Here is a table of points, one per row:
[ 1.08 -0.33  0.87  0.82 -0.73 -0.42 -0.73 -0.07 -1.26  0.45 -0.71 -0.78  0.04 -0.56 -0.34  0.43  0.48  0.76 -2.59  1.5  -0.55  0.78 -0.28 -0.85]
[ 0.14  0.43  1.31 -0.72 -0.63 -1.51 -2.23 -0.06  2.03  1.05 -0.28  1.48 -0.44 -0.12  0.9   1.61 -0.81  1.47  0.27 -0.85 -0.06 -1.36  1.88 -1.  ]
[-1.17 -0.23  0.48  1.47 -0.3   0.05  2.01 -1.1  -2.71 -0.42  1.19  0.26 -0.99 -0.42 -1.33  1.16 -0.47  0.06 -0.26 -0.4   0.22 -0.12  2.26 -0.17]
[-0.16  0.39 -1.41 -1.53  0.04  0.38 -0.44 -1.    0.06 -0.08  0.86  0.39 -0.37  0.38 -1.74  0.7   1.52 -0.07 -0.52 -1.7  -0.23  0.84  0.46  0.27]
[-0.92 -0.1   2.05 -1.55  1.19 -0.84  1.83  0.52  0.69 -0.2   0.77  1.25 -1.03 -0.09 -0.72  0.47 -0.62 -0.08 -0.48 -1.67  2.57 -1.12  0.49  0.63]
[ 0.61  0.1  -2.53  0.63 -0.7  -0.3   0.75  0.2  -0.6  -0.21 -3.29 -1.17  0.2   0.58 -0.03 -1.81 -1.38  0.82  0.26  0.31 -0.65  0.28 -2.04  1.49]
[ 1.43  0.67  0.67 -0.12  0.32 -0.3  -0.19 -0.59 -2.07 -0.52  0.44 -0.44  0.86 -0.14  2.42 -1.15  0.35 -0.24 -0.61  1.32 -0.3   0.63 -0.63 -0.27]
[ 0.65  1.21 -0.87  0.67  0.24 -0.47 -0.37  0.58 -0.01  0.55 -1.23 -0.79  1.73  0.42 -0.58 -0.73 -0.25  0.15 -2.17  0.91  0.04  0.59 -1.24 -0.11]
[ 1.12  0.04 -0.98  0.97 -0.26 -0.02 -0.28  0.48  0.21 -0.29  0.54 -2.3   0.89  0.5   0.07 -1.51 -0.4   0.79  0.13  0.43 -0.86 -0.74 -1.38  0.18]
[ 0.26 -0.06 -1.52 -0.31 -0.24 -0.43  0.75  0.23 -0.16 -1.82 -0.23 -1.33 -0.6   0.49  0.11 -1.32  1.56  0.28  0.01 -0.4   3.01 -0.71 -0.87 -0.38]
[ 0.11  0.47  0.03  0.21 -0.68 -0.46 -1.76 -0.5   0.77  1.54 -0.57  1.37 -1.08 -2.19 -0.97  1.56 -1.37 -0.35  0.36 -1.12  0.02 -1.17  0.36 -0.51]
[-1.08 -0.74 -0.05 -0.8  -0.19  0.83  0.37 -0.9   0.16  0.49  0.75  1.01 -0.93 -0.55  0.08  0.44  1.68  0.03 -1.42 -0.78 -1.14 -1.07 -1.74  0.36]
[ 1.06  0.34  1.13  1.04  0.38 -0.41 -0.32  0.93 -2.42  0.78  0.89 -0.24  0.86 -1.28 -0.27 -0.55  1.06  1.63  2.69  0.93 -0.93  0.01 -0.92  0.37]
[ 0.18 -0.02 -0.64  0.45 -1.73 -0.66 -0.04  0.14  1.93  0.6  -0.21 -1.41  1.99 -1.    0.13 -1.25  0.02  0.04  0.07  2.12  0.58 -0.11 -1.13 -0.61]
[-0.17 -0.7   0.11  1.58  1.09  0.8  -0.87 -0.59  2.7   0.46  0.2   0.87 -0.49  1.52  0.04  1.71 -0.53 -0.85  2.81  0.28  1.82  1.05 -0.03 -0.47]
[-1.93 -1.71 -1.2   0.47  1.2   0.69 -0.32  3.12 -0.25  1.48 -0.69 -0.31  0.35  2.36  0.98  1.45  0.51 -0.85  2.11  0.54  0.   -0.71  0.59 -1.26]
[ 1.75 -1.02  0.29 -0.14  1.51 -0.53  1.3  -2.03 -1.59 -0.22  0.08 -0.08  1.05 -0.17  0.41 -0.84  0.85  0.3  -0.83  0.29  0.13  0.22 -0.02 -0.25]
[ 1.65 -0.31  1.41 -0.28  0.37 -0.66 -1.1  -0.21 -1.73 -0.58 -1.11  0.64  1.08 -2.29 -0.26 -0.36  1.43  1.55 -0.21  0.41 -0.37  0.43  0.02  0.11]
[-0.68 -0.44 -0.5   0.12 -1.07  1.05  0.3  -0.26  0.72 -0.22  0.03  0.76 -0.49  2.    0.21 -0.11 -0.23 -1.77 -1.1  -1.65 -0.06 -0.75  0.74  0.13]
[ 0.47 -0.41  0.5  -0.34 -0.36 -0.67  1.36 -0.33 -1.55  1.18  0.37  0.7  -0.21 -1.14 -0.7  -0.31  0.04 -1.16 -1.18  0.4   0.73  0.5   0.39  0.86]
[ 0.02 -0.34 -0.34 -0.48  1.41 -0.92  0.58  0.06 -0.59 -0.6   2.24  1.3  -0.42 -0.46 -1.34 -0.02 -0.1  -0.41 -0.92 -0.56 -0.29 -0.26  1.42  3.82]
[-0.44 -0.24 -0.55 -2.17  1.77  2.98 -0.06  0.45  0.78 -0.63  1.79  1.04 -0.44 -0.73  0.32  0.31 -1.36  0.94 -0.56 -0.6  -0.54 -0.88  0.36  0.88]
[ 0.06 -0.17 -0.37 -1.86  0.16 -0.71  0.08  0.06 -0.07  0.47  1.05 -0.13 -1.59  0.95 -1.91  0.08  2.2   0.22  0.96 -0.66 -0.65  0.2   1.06  0.63]
[-0.81  0.47 -0.11  0.09  1.71 -0.42 -0.65  1.92  0.71  0.44 -0.6   1.29  0.43 -0.19  0.85  0.71 -1.09 -1.22  0.67 -0.91 -1.63  1.24  1.86 -0.98]
[-0.79  0.64 -0.63  0.58 -1.05 -0.23  0.81 -1.16  0.01  0.38 -2.23 -2.07  2.02  0.43  0.05 -2.29 -1.72  0.72  0.01 -0.09  0.68  0.8  -0.91 -0.54]
[ 1.29 -0.29  0.68  0.34 -0.87 -1.17  0.   -0.47 -0.23  0.44 -1.04 -0.4   1.07  1.7   0.64  3.66 -0.59  2.42 -0.56  0.9   0.98 -1.26 -0.57  0.34]
[-1.16  0.25 -0.93  1.26 -0.5   1.13 -1.03  0.77  1.92  0.85 -0.75  0.13  0.43  1.89  0.42  1.16 -0.04 -0.92  1.63  1.31 -0.05  2.24  0.94 -0.22]
[-1.51 -0.89 -1.75  1.96  0.86 -0.93  0.14 -1.41  3.52  0.61 -0.78 -2.2   0.94  3.01  0.3  -1.22  0.26  1.27 -0.61  1.44 -0.02 -0.46 -1.07 -1.01]
[-2.29  0.06  0.72 -0.58 -0.19 -0.62 -1.99  0.35  2.15  0.54 -0.68 -0.12  0.99  0.3  -0.62  0.4  -1.13 -0.07  0.95  0.62  1.28  0.41  1.46 -0.14]
[ 0.71  0.02 -0.73  0.15  0.38  0.63 -2.17 -0.42 -0.48  0.41  0.89 -0.2  -1.23  0.29 -0.64 -1.15 -1.61 -1.6   0.24 -0.85 -0.24 -0.38  0.18 -0.23]
[-0.08  0.68 -0.35 -0.95  0.58  3.38 -1.5  -0.08  0.17 -0.18  2.41  1.94 -0.83 -0.77 -0.24 -0.27  0.37 -0.12 -1.42 -1.31 -0.61 -1.15  0.45  0.24]
[ 0.14 -0.05  0.17  0.53  0.84 -0.31  0.53 -0.46 -1.95  0.16 -1.78 -0.46  0.03 -1.89 -0.1  -0.32  2.74  0.26 -1.56  1.71  1.01  0.88  1.21  0.19]
[-0.16  0.35 -0.12  0.64 -0.79  0.59  0.66  0.11  0.59  0.61 -1.29 -1.41  1.86  0.17  0.34 -0.66  0.81 -0.11  1.47  1.66  1.38 -1.25 -0.95 -1.05]
[ 0.42  0.54 -0.6  -0.35 -0.09  0.31  0.26 -0.4  -1.13  0.13  1.35 -1.   -0.74 -0.43  0.13  0.7  -1.47 -1.    0.46 -0.29  0.28  0.71 -1.94 -0.27]
[-0.13  0.49 -0.31 -1.39  1.12 -0.43  1.39  0.39  1.11  0.14  2.1   0.56 -0.98 -1.31  0.04 -0.04  0.66  0.14 -0.75 -0.06 -0.41 -0.18  0.09 -0.16]
[-0.33 -1.24  0.19 -0.06  0.33 -0.41  0.54  0.16  0.78 -0.01  0.8   2.17 -1.68 -0.28 -0.03 -0.34  0.05  0.06 -0.04 -0.5   1.55 -0.43  0.36 -1.49]
[ 0.8  -0.21  0.91 -1.71  0.71  0.84 -2.09 -0.63  0.58 -0.11 -0.47 -0.15 -3.02 -1.89 -0.01 -0.16 -0.09 -1.87  0.18 -1.72 -1.65 -0.12  0.72 -0.66]
[-1.46  0.42  1.61 -1.42  0.61 -0.16 -0.89 -0.82  0.93  0.75  1.22  1.46 -0.32  0.03 -0.21 -0.03 -0.35 -0.63  0.56 -0.54 -0.7  -0.8   0.06  1.36]
[-1.29  1.21 -0.9   1.66 -0.78  0.61  0.36 -0.91  0.66 -0.24 -1.44 -0.36  1.68  1.53  1.11  1.17 -0.01  0.8   0.8   0.77  0.92  1.45 -0.9  -0.08]
[ 0.07  0.29  0.71  0.02 -0.59  1.11 -1.33 -0.26 -0.24 -2.05 -0.89  0.74 -0.5  -0.51 -0.53 -0.17  0.23 -1.18  0.88 -0.67 -0.26 -0.95  0.25 -0.58]
[ 0.32  1.62  0.95  1.29 -1.02  0.49  0.21  1.15  1.3  -1.13 -0.53 -0.41 -1.08  0.83 -0.08  1.11 -1.87  0.73  1.69 -0.66  0.91  0.19  1.52  0.04]
[ 1.2   0.7   0.52  0.42 -0.6  -0.27  0.55 -1.81 -0.83  1.25 -1.18  0.32  1.24 -0.83  2.95  0.11  0.53 -0.02 -0.3  -1.34 -0.36  0.88  0.33  0.01]
These points spread out most along one direction. Where along it does each point below lie, from 0 to 99? 50 is the average, and the first point above lies past it. One standard deviation of the points above along it is 16.
[ 1.34  0.63  0.92 -0.08  1.16 -0.29  0.72 -0.42 -2.31 -0.67 -0.12 -1.07  0.17 -1.48 -0.84 -0.35  1.24  1.47 -1.    0.05 -0.77  1.11  0.43 -0.36] 50
[ 0.18 -1.41  2.03 -0.42 -0.26  0.93 -1.88  3.4   0.2  -0.42  0.46  0.45 -1.65  0.72  0.14 -0.15  1.52 -2.76  1.09  0.11 -1.01  0.32  1.62  2.77] 30
[ 0.68 -0.72  0.3   0.06  0.51 -0.58  1.63 -1.71 -1.36 -0.16  0.3  -0.93  0.03 -0.78  0.56  0.39  0.37 -0.49 -0.17  1.05 -0.39  0.17 -0.84  0.17] 54
[ 0.28  0.27  0.34  0.09 -1.63 -1.1  -0.19  0.54  0.36  0.85  0.05 -0.39  0.91  0.77  1.21 -0.03 -0.62  1.58  0.13  0.51  1.32 -0.17 -0.16 -0.06] 64
[-1.14 -0.62 -0.65  0.17 -0.43 -0.42  1.11 -0.44  0.02 -0.18  0.03 -0.49  0.12  0.66  0.12 -1.16 -0.72 -0.35 -0.73  0.48 -1.06  0.4   0.87  0.83] 54
[-0.37 -0.7  -0.46 -1.02  1.23 -0.05 -1.04  2.88 -0.81  1.13 -0.42  1.29 -1.67 -0.37 -0.07 -0.86 -1.16 -0.97  0.11  0.5   0.16  0.57  0.45 -0.53] 39
[-0.3   0.42  0.54 -1.13 -0.18  0.55  1.35  0.59  0.36 -1.37  1.53  1.63 -0.4  -0.19 -0.95 -0.08 -0.36 -0.55 -0.29 -0.38 -2.82 -0.32 -0.14 -0.39] 32
[-0.77 -2.49  0.07 -0.44 -0.73 -0.41  0.69  0.01 -0.05 -2.53  1.06 -1.56 -0.32  0.54  0.08 -0.36 -0.66 -0.01  0.63 -0.98 -1.19 -0.15 -1.85 -0.46] 52
[ 0.05  0.92  0.24  0.56  1.26 -0.55  2.95 -0.66 -0.97 -0.69 -0.14 -0.15 -0.44  0.2  -0.31 -0.17  1.38  0.09 -0.46  0.12 -0.08  0.41 -1.51  0.  ] 55
[ 0.46  0.03  0.69 -0.46 -1.5   0.73 -0.76  1.13  1.95  0.47 -1.96  0.55  1.94  0.45 -0.71  0.43 -1.1  -0.23  0.06 -0.81  0.27 -0.59  0.24 -0.57] 56
[-0.57  0.21 -2.77  0.36 -0.37  0.2  -0.01 -1.05 -1.21 -1.59  0.96 -1.01  0.25 -0.04  0.93  0.01 -0.64  0.43  0.75  0.54  0.48 -0.42 -1.35 -0.33] 61
[ 1.19  1.6   0.81  1.66 -2.51 -0.57  0.98  0.63 -0.78 -1.11  0.26 -0.25  0.77 -0.6  -0.02 -0.01  0.89  0.88 -1.25  0.32 -0.53  0.31 -0.6   0.33] 60
